In the data rows, the value 128 means zero.
Some points:
[171 162 162 163 111  89  71 143  93 138  94 126 117 126 156 117]
[151 153 143  84 170 205 175 123 176 153 110 110  99 134 145 116]
[124 119 121 157  95 135 134 124 141 203 191 131  94 170  90 110]
[140 185 121  84 147 124 110 101 107 151 141 159  68  88 161 133]
[125  83 132 167 100 133 118 154 123  87 103 131 172 142 173 141]
[144 105 138 185 132 126  88 138 128 107  82 120 191 136 164 138]
[ 89 153 149  67 167 132 158  52 139 108  53 189 100  74  85 135]
[187 187 143 120  94  69 126  72 121 228 173 129  91 136 123 138]
[ 47  68 100 133 131 152 165 123  90 136 136 132 167 103 130 153]
[144  89  87 163 123 126 124 190 112  94 154  90 183 127  97 124]
[ 87 109 138 105 151 135 159 123 151  83  54 183 144  61 167 141]
[147 169  86 104 116 112 146 139 129 155 215  99  82 124 113 105]
[ 91  99 120  92 164 145 198  96 166  63  40 139 110  90 148 167]
[122 101 125 129 143 137 147 114 128  88  98 152 126  98 188 137]
[103  94 155 189 126  92 101 142  66 103 100 152 194  97 147  96]
[131 100 125 103 131 123 101 154 149 133 107  90 135 151 163 120]
[162 175 169 136 117 100 129  79 113 186 139 133 114 124 103 142]
[116 152 134  57 141 163 135 115 133 103 138 160 102 110 125 126]
[120  97  99 154 100 125  72 193 108 116 175 116 171 158 163 126]
[163 122 152 171 104 145 123 128 150 140  94  75 138 221  92  86]
[144 161 156 163 107  99  70 154  93 176 187 101 111 134 114  89]
[148 176 137 131 118  80  86 100 106 156 172 135 101 134  83 114]
[137 140 118 130 118 126 147 111 167 168 147 110  91 194  93 131]
[105 138 118  68 155 178 200 112 163 105  91 158  95 117 119 161]
[112 106  92  92 102 145 116 124 127 148 225 124  94 105 104 180]
[ 93 112 104 134 126 135 142 161 111 150 171 118 119 147 116 113]
[147 156 129 175 143 135 152 150 108  54  80  65 160 150 131  49]
[111 165 105  60 153 189 123 175 170  95 184  62 124 187  21 139]
[104 115 141 145 112  89 102  91 108 126 104 139 144  77 143 128]
[138 145 196  84 135  95 105  98 149 119  89 128 107 120 119 146]
[129 116 151 125 135 112 142  93 125 104  58 161 137  74 170 130]
[197 102 100 181 111 150 108 151 143 116 145 117 140 165 118 152]
[129 122 110 144 122 112 113 177 100 126 160 123 148 134 135 103]
[148 125 128 155 142 128 140 146 172 145 143 130 127 191 126 141]
[ 75  79  95 131 137 137 157 136 116 117 126 190 185  80 154 154]
These points spread out most along one direction. How many in every 100 of the points above lie lower along it than each point below? Answers are rounded to whole numbers. More than half of the points above lie lower than the first one.
[137 140 118 130 118 126 147 111 167 168 147 110  91 194  93 131] 77
[197 102 100 181 111 150 108 151 143 116 145 117 140 165 118 152] 74
[ 93 112 104 134 126 135 142 161 111 150 171 118 119 147 116 113] 60
[148 176 137 131 118  80  86 100 106 156 172 135 101 134  83 114] 86
[105 138 118  68 155 178 200 112 163 105  91 158  95 117 119 161] 11
[ 47  68 100 133 131 152 165 123  90 136 136 132 167 103 130 153] 20
[131 100 125 103 131 123 101 154 149 133 107  90 135 151 163 120] 49
[140 185 121  84 147 124 110 101 107 151 141 159  68  88 161 133] 43
[112 106  92  92 102 145 116 124 127 148 225 124  94 105 104 180] 69
[144  89  87 163 123 126 124 190 112  94 154  90 183 127  97 124] 54
[187 187 143 120  94  69 126  72 121 228 173 129  91 136 123 138] 91
[103  94 155 189 126  92 101 142  66 103 100 152 194  97 147  96] 26
[138 145 196  84 135  95 105  98 149 119  89 128 107 120 119 146] 34
[147 169  86 104 116 112 146 139 129 155 215  99  82 124 113 105] 89
[116 152 134  57 141 163 135 115 133 103 138 160 102 110 125 126] 29
